In the data rows, zero lies at 7.5, halfway between 7 and 8.
What is the hidden score of each row? Scores go from 0 to 20, and 10 is about the middle. The score is a weighted sum of the row's numbers plus the product of two more (or one squared), each taken from its middle value.
[6, 5, 10, 5, 3, 8, 1, 7, 0, 5, 4, 11, 7, 4, 5, 0] 15
[6, 6, 9, 5, 4, 8, 4, 7, 2, 6, 4, 11, 7, 5, 5, 1] 13
[7, 6, 9, 6, 7, 8, 4, 7, 5, 5, 5, 11, 7, 5, 6, 5] 13
[7, 6, 7, 6, 8, 9, 5, 8, 7, 6, 5, 9, 7, 6, 6, 7] 12
[7, 7, 7, 6, 7, 9, 7, 7, 5, 7, 6, 7, 8, 6, 6, 7] 10
[7, 6, 7, 7, 8, 9, 7, 8, 6, 8, 6, 7, 7, 7, 6, 7] 11
[7, 7, 6, 7, 7, 9, 8, 8, 5, 8, 6, 5, 7, 7, 7, 8] 10
[7, 8, 6, 7, 7, 8, 8, 8, 6, 7, 6, 6, 7, 7, 6, 7] 10
[7, 7, 6, 7, 7, 9, 8, 8, 5, 7, 6, 6, 8, 6, 6, 7] 10
[7, 7, 8, 6, 8, 9, 8, 8, 6, 8, 6, 8, 8, 7, 7, 9] 12
[8, 8, 7, 7, 8, 9, 8, 8, 7, 8, 6, 8, 8, 6, 6, 10] 10
[9, 7, 7, 6, 9, 9, 9, 8, 7, 7, 6, 7, 8, 7, 7, 10] 10
[10, 8, 7, 7, 9, 9, 11, 8, 7, 7, 6, 7, 7, 7, 6, 9] 9
[9, 8, 6, 7, 8, 9, 10, 8, 6, 6, 6, 7, 8, 7, 7, 8] 9
[9, 7, 6, 8, 7, 9, 8, 8, 6, 7, 6, 7, 7, 7, 7, 7] 8
[10, 7, 7, 7, 7, 9, 8, 8, 6, 7, 6, 8, 7, 7, 7, 8] 8
[8, 7, 7, 7, 7, 9, 8, 9, 6, 8, 6, 8, 7, 7, 7, 8] 11
[9, 7, 6, 7, 9, 9, 8, 9, 9, 8, 6, 7, 7, 7, 7, 8] 11
[9, 6, 6, 7, 8, 9, 8, 9, 9, 6, 7, 7, 8, 8, 7, 7] 9
[8, 7, 5, 8, 9, 9, 9, 9, 9, 7, 7, 6, 8, 8, 7, 10] 8
[8, 7, 6, 7, 9, 9, 8, 9, 10, 7, 7, 7, 8, 7, 7, 9] 11
[9, 7, 5, 7, 9, 9, 7, 9, 9, 7, 7, 6, 8, 7, 6, 8] 10
[8, 7, 6, 8, 10, 9, 7, 8, 10, 7, 7, 8, 9, 7, 7, 7] 9
[8, 7, 7, 8, 10, 9, 7, 9, 10, 6, 6, 8, 8, 7, 7, 9] 12
[8, 7, 6, 7, 9, 9, 7, 8, 9, 7, 6, 7, 8, 7, 7, 8] 9
[8, 6, 6, 7, 8, 9, 8, 9, 7, 7, 6, 7, 8, 7, 7, 7] 11
[8, 5, 7, 7, 10, 9, 8, 9, 8, 6, 6, 8, 8, 7, 7, 10] 13
[8, 5, 6, 7, 9, 9, 9, 8, 8, 6, 6, 6, 8, 7, 6, 9] 12
[8, 7, 4, 8, 9, 9, 8, 9, 8, 6, 7, 4, 8, 8, 7, 10] 8
[8, 6, 5, 8, 9, 9, 9, 9, 9, 7, 7, 5, 8, 8, 7, 9] 9
[9, 7, 6, 8, 9, 9, 10, 9, 9, 7, 7, 6, 7, 8, 7, 8] 9
[9, 7, 6, 7, 9, 10, 10, 9, 9, 6, 7, 6, 7, 7, 7, 8] 11
[9, 7, 7, 8, 9, 9, 13, 9, 11, 7, 7, 7, 7, 8, 7, 8] 15
[9, 7, 6, 8, 10, 9, 11, 9, 11, 7, 7, 7, 8, 7, 7, 8] 11
[9, 7, 5, 8, 9, 9, 10, 9, 9, 7, 6, 5, 7, 8, 7, 9] 9
[9, 7, 5, 8, 10, 10, 9, 9, 10, 6, 7, 6, 7, 8, 7, 11] 8
[10, 7, 5, 8, 11, 9, 9, 9, 10, 7, 7, 6, 7, 8, 7, 11] 8
[10, 8, 5, 7, 11, 10, 9, 10, 10, 7, 7, 5, 7, 8, 7, 12] 12
[10, 8, 5, 8, 11, 9, 10, 10, 10, 6, 6, 5, 6, 8, 7, 12] 10
[10, 8, 3, 7, 12, 10, 9, 9, 10, 7, 6, 4, 7, 8, 7, 14] 8
[10, 8, 5, 7, 12, 10, 8, 9, 10, 7, 6, 5, 7, 8, 7, 14] 11
[9, 8, 5, 7, 12, 10, 9, 9, 11, 7, 6, 5, 7, 8, 6, 13] 10
[8, 9, 5, 8, 12, 9, 10, 9, 11, 7, 6, 5, 8, 8, 7, 12] 10
[8, 8, 6, 8, 12, 9, 10, 9, 12, 7, 6, 6, 8, 8, 7, 11] 10
[9, 8, 6, 7, 11, 10, 9, 8, 11, 7, 6, 7, 8, 9, 7, 9] 6
[8, 8, 5, 7, 10, 9, 9, 8, 9, 8, 6, 6, 8, 8, 6, 9] 7
[9, 7, 6, 6, 9, 9, 10, 8, 8, 7, 6, 7, 7, 8, 6, 9] 9
[8, 8, 7, 7, 10, 9, 10, 8, 9, 8, 6, 8, 8, 8, 6, 8] 8
[9, 7, 7, 7, 9, 9, 10, 8, 8, 8, 6, 8, 7, 8, 7, 8] 9
[8, 8, 6, 8, 11, 9, 8, 8, 10, 7, 6, 6, 7, 8, 7, 8] 10
[7, 7, 6, 7, 10, 9, 8, 8, 9, 9, 6, 6, 8, 8, 7, 7] 11
[8, 7, 6, 7, 11, 9, 7, 9, 12, 7, 6, 6, 6, 8, 7, 7] 14
[8, 7, 6, 8, 12, 9, 8, 9, 13, 8, 6, 6, 7, 8, 7, 8] 13
[9, 8, 4, 8, 12, 9, 9, 9, 12, 8, 6, 5, 7, 8, 6, 10] 9
[8, 8, 4, 8, 12, 10, 10, 9, 13, 7, 6, 4, 7, 9, 7, 10] 8
[8, 8, 4, 8, 12, 9, 10, 9, 12, 7, 6, 4, 8, 9, 7, 9] 8
[8, 7, 4, 7, 11, 9, 10, 9, 11, 6, 6, 3, 8, 8, 7, 8] 10
[9, 7, 3, 8, 11, 10, 10, 9, 11, 6, 6, 3, 8, 8, 7, 9] 7
[9, 7, 4, 7, 10, 9, 10, 9, 10, 6, 6, 4, 8, 8, 7, 8] 9
[9, 7, 3, 7, 10, 9, 9, 9, 10, 7, 6, 1, 8, 8, 7, 7] 8
[6, 7, 3, 8, 10, 9, 9, 9, 10, 8, 6, 2, 8, 8, 7, 7] 11
[7, 6, 2, 7, 8, 9, 10, 8, 8, 8, 6, 0, 8, 7, 7, 5] 10
[7, 7, 3, 8, 8, 9, 10, 9, 8, 8, 7, 1, 8, 8, 7, 7] 9
[8, 7, 4, 7, 9, 9, 10, 9, 7, 8, 7, 2, 8, 7, 7, 10] 11
[7, 7, 4, 7, 8, 9, 10, 8, 7, 9, 6, 3, 8, 8, 7, 10] 8
[7, 7, 3, 7, 9, 9, 9, 9, 6, 9, 6, 3, 8, 8, 7, 12] 9
[7, 8, 5, 7, 10, 10, 11, 9, 8, 9, 6, 4, 9, 8, 7, 12] 10
[7, 8, 5, 7, 10, 9, 10, 9, 7, 8, 6, 4, 7, 8, 7, 11] 12
[9, 8, 4, 7, 9, 9, 10, 9, 8, 9, 6, 4, 7, 8, 7, 11] 8
[9, 7, 4, 8, 7, 10, 10, 9, 7, 7, 6, 2, 8, 8, 7, 10] 6
[9, 7, 5, 7, 8, 9, 10, 9, 7, 7, 6, 4, 8, 8, 7, 10] 8
[9, 7, 4, 7, 7, 10, 9, 9, 6, 7, 6, 2, 7, 7, 6, 8] 8
[8, 6, 4, 7, 8, 9, 9, 9, 6, 8, 6, 3, 8, 7, 6, 9] 9
[8, 6, 4, 7, 7, 9, 8, 9, 6, 7, 6, 3, 7, 7, 7, 7] 10
[8, 7, 5, 7, 8, 9, 7, 8, 7, 7, 6, 3, 8, 7, 6, 6] 9
[8, 7, 5, 7, 7, 9, 7, 8, 6, 7, 6, 4, 8, 7, 6, 6] 8
[8, 7, 6, 7, 7, 9, 7, 9, 6, 7, 6, 6, 8, 7, 6, 6] 10
[7, 7, 6, 6, 7, 9, 7, 7, 6, 7, 6, 7, 8, 7, 6, 6] 8
[8, 7, 5, 7, 6, 9, 7, 7, 6, 7, 6, 5, 8, 7, 6, 5] 6
[8, 7, 4, 7, 6, 9, 6, 8, 5, 7, 5, 3, 7, 7, 6, 5] 7
[8, 6, 3, 7, 7, 9, 6, 8, 6, 7, 5, 3, 7, 6, 7, 6] 9
[8, 7, 3, 7, 8, 9, 7, 8, 7, 7, 6, 2, 8, 7, 6, 6] 8
[9, 6, 4, 7, 9, 9, 7, 9, 8, 7, 6, 4, 8, 7, 6, 7] 9
[9, 6, 5, 7, 9, 9, 6, 8, 9, 7, 5, 6, 7, 7, 7, 6] 9
[10, 7, 5, 8, 8, 9, 8, 8, 9, 7, 6, 6, 7, 7, 7, 6] 7
[9, 7, 6, 7, 9, 9, 7, 9, 9, 7, 5, 6, 8, 7, 6, 6] 10
